Look-ups in named tables: a row name and a column name give one cell, copied from the table.

Table didopok
|  | ropa | fik | kekat | gemi |
|---|---|---|---|---|
| dosuzav | -159 | -18 | -714 | 298 |
| viralu | 137 | 254 | -768 | 194 |
| fivis | 360 | -260 | -372 | -465 |
| zumolo | 115 | -215 | -158 | -237 |
| vivibev | -87 | 226 | -489 | 324 |
| dufito | -263 | 139 | -390 | 426 |
| sevulot | 364 | -265 | -142 | -526 |
| lekago | 582 | -26 | -1 | -613 |
| sir | 151 | 81 | -242 | -62 |
| bebif | 214 | -286 | 11 | -431 |
| geso | -89 | 230 | -462 | 328 |
| rin | 3 | 207 | -665 | 276 |

What is the gemi of lekago in didopok?
-613
What is the gemi of sevulot in didopok?
-526
What is the kekat of sir in didopok?
-242
What is the kekat of lekago in didopok?
-1
What is the gemi of sir in didopok?
-62
What is the ropa of sevulot in didopok?
364
What is the ropa of vivibev in didopok?
-87
What is the ropa of fivis in didopok?
360
What is the fik of zumolo in didopok?
-215
What is the kekat of bebif in didopok?
11
What is the gemi of dosuzav in didopok?
298
What is the kekat of zumolo in didopok?
-158
What is the gemi of zumolo in didopok?
-237
What is the fik of viralu in didopok?
254
What is the kekat of rin in didopok?
-665
Which row has the largest kekat? bebif

Table kan
|  | fug | zepen | nom | kovefa |
|---|---|---|---|---|
| motar | 65596 | 43126 | 51804 | 33869 |
| folufe | 60676 | 48963 | 56175 | 33708 |
| mimur | 79020 | 40085 | 54356 | 26373 |
| tokeg | 76810 | 47267 | 45076 | 34326 |
| nak | 16076 | 41699 | 41478 | 52572 |
| rokurif | 77541 | 50433 | 48389 | 34951 |

What is the zepen of folufe in kan?
48963
What is the nom of nak in kan?
41478
What is the zepen of rokurif in kan?
50433
What is the kovefa of tokeg in kan?
34326
What is the kovefa of folufe in kan?
33708
What is the fug of rokurif in kan?
77541
What is the zepen of motar in kan?
43126
What is the fug of motar in kan?
65596
What is the kovefa of mimur in kan?
26373
What is the fug of folufe in kan?
60676
What is the kovefa of nak in kan?
52572
What is the zepen of mimur in kan?
40085
What is the fug of tokeg in kan?
76810
What is the kovefa of rokurif in kan?
34951
What is the fug of mimur in kan?
79020
What is the nom of rokurif in kan?
48389
What is the fug of nak in kan?
16076
What is the zepen of tokeg in kan?
47267

bezinus:
	gukenuv	gop
dap	397	692
kasozek	747	685
zan	644	670
tomasu	543	640
dibe	714	706
degaze	592	642
lubu	250	777
pul	203	710
butuf	343	638
muk	672	677
gak	639	603
fezolo	546	617
fozat	619	988
vas	579	543

gak, gukenuv: 639
lubu, gop: 777
dibe, gukenuv: 714
degaze, gukenuv: 592
degaze, gop: 642
fozat, gukenuv: 619
dibe, gop: 706
tomasu, gop: 640
lubu, gukenuv: 250
gak, gop: 603
zan, gop: 670
kasozek, gop: 685
vas, gop: 543
muk, gop: 677
butuf, gop: 638
fezolo, gop: 617

limi
fields: lisava, dalip
punenev: [1787, 6079]
ninav: [6206, 9375]
pip: [6178, 8574]
potef: [6144, 8645]
mak: [1789, 6031]
puruk: [1969, 6255]
tuzuv: [6150, 9603]
venidad: [1729, 6121]
kura: [5910, 8963]
fikikob: [6054, 8850]
rom: [1820, 5961]
ber: [5952, 8781]
fifuga: [1984, 6067]

dalip of venidad is 6121
dalip of pip is 8574
lisava of rom is 1820
dalip of ninav is 9375
dalip of ber is 8781
lisava of fikikob is 6054
lisava of potef is 6144
lisava of venidad is 1729
lisava of ninav is 6206
dalip of fifuga is 6067
dalip of puruk is 6255
lisava of punenev is 1787
lisava of mak is 1789
dalip of punenev is 6079
dalip of tuzuv is 9603
lisava of pip is 6178
dalip of mak is 6031
lisava of tuzuv is 6150
Which row has the largest lisava? ninav

Table dabifu
	pegirum	vunedi	nulav	gizag	verimo	pafika	sasi	kiz	lile	tez
gunele	73	86	30	122	36	77	82	96	97	80
fogesa	113	100	181	51	148	165	125	56	112	98
suk	109	155	111	192	88	117	220	194	172	81
kisi	125	197	79	115	157	173	139	161	74	53
roket	89	88	231	142	127	95	73	143	75	188
kas	99	119	152	142	87	33	80	192	99	209
gipele	86	172	223	141	56	177	163	158	51	86
val	87	115	190	149	140	110	42	156	28	164
raf	118	139	167	196	148	84	164	218	153	162
negun	76	87	77	79	27	119	112	55	102	59
ligeta	100	50	130	64	104	72	79	60	135	153

What is the gizag of negun in dabifu?
79
What is the pafika of ligeta in dabifu?
72
What is the vunedi of roket in dabifu?
88
What is the lile of ligeta in dabifu?
135
What is the gizag of kisi in dabifu?
115
What is the lile of fogesa in dabifu?
112
What is the nulav of val in dabifu?
190
What is the nulav of raf in dabifu?
167
What is the kiz of kisi in dabifu?
161
What is the verimo of suk in dabifu?
88
What is the sasi of val in dabifu?
42
What is the lile of gipele in dabifu?
51
What is the kiz of kas in dabifu?
192
What is the tez of roket in dabifu?
188

Table velot
|  | fimi | puv | nale | tig | mezabe | belu | ref | fefun | buzef |
|---|---|---|---|---|---|---|---|---|---|
| dasup | -6.06 | 0.07 | -2.71 | 3.64 | -2.06 | 0.15 | 5.84 | 3.32 | 8.85 |
| mosasu | 3.39 | -3.31 | 0.28 | -4.72 | 6.33 | -2.01 | 6.11 | 1.06 | -4.50 |
| rar | -2.41 | -4.62 | -0.83 | 0.21 | 2.01 | -1.17 | 7.97 | 0.67 | 4.20 |

ref of rar: 7.97
fefun of dasup: 3.32
nale of mosasu: 0.28
fimi of dasup: -6.06
puv of dasup: 0.07
tig of dasup: 3.64
fefun of mosasu: 1.06
nale of rar: -0.83
fimi of rar: -2.41
belu of dasup: 0.15
puv of mosasu: -3.31
belu of mosasu: -2.01
puv of rar: -4.62
Which row has the largest tig? dasup

Table vegagur
	fil	fasikad	vuli
besagi	151	100	50
vas	170	182	208
kivuvo	89	73	73
zek	128	90	25
tig	58	184	56
kivul	223	23	16
kodeku	152	167	43
tup	84	144	156
nasut	138	109	217

fasikad of kodeku = 167
fasikad of nasut = 109
fil of zek = 128
fil of kivuvo = 89
vuli of vas = 208
fasikad of zek = 90
vuli of tig = 56
fasikad of kivuvo = 73
fil of kivul = 223
vuli of tup = 156
Which row has the largest fasikad? tig

domu =
|  | luded | zitifa | gedodeg | kuzuk | kes |
|---|---|---|---|---|---|
| gabubil | -820 | -7244 | -2515 | 426 | 1502 |
| lik | 5287 | -3743 | -9361 | 1654 | -4201 |
| fiviro | -8907 | 4007 | -1769 | -9633 | -6177 |
| besuk | -7647 | 7454 | 3781 | -3021 | -4497 |
| kan | -3229 | -3721 | -2799 | -3398 | -1024 |
| dizaz | -3333 | -2610 | -482 | 2806 | 322 |

What is the zitifa of fiviro in domu? 4007
What is the luded of kan in domu? -3229
What is the gedodeg of lik in domu? -9361
What is the kes of gabubil in domu? 1502
What is the luded of besuk in domu? -7647
What is the luded of gabubil in domu? -820
What is the kuzuk of fiviro in domu? -9633
What is the luded of fiviro in domu? -8907
What is the luded of dizaz in domu? -3333
What is the kes of kan in domu? -1024
What is the kuzuk of dizaz in domu? 2806
What is the kuzuk of besuk in domu? -3021
What is the kuzuk of kan in domu? -3398
What is the zitifa of dizaz in domu? -2610

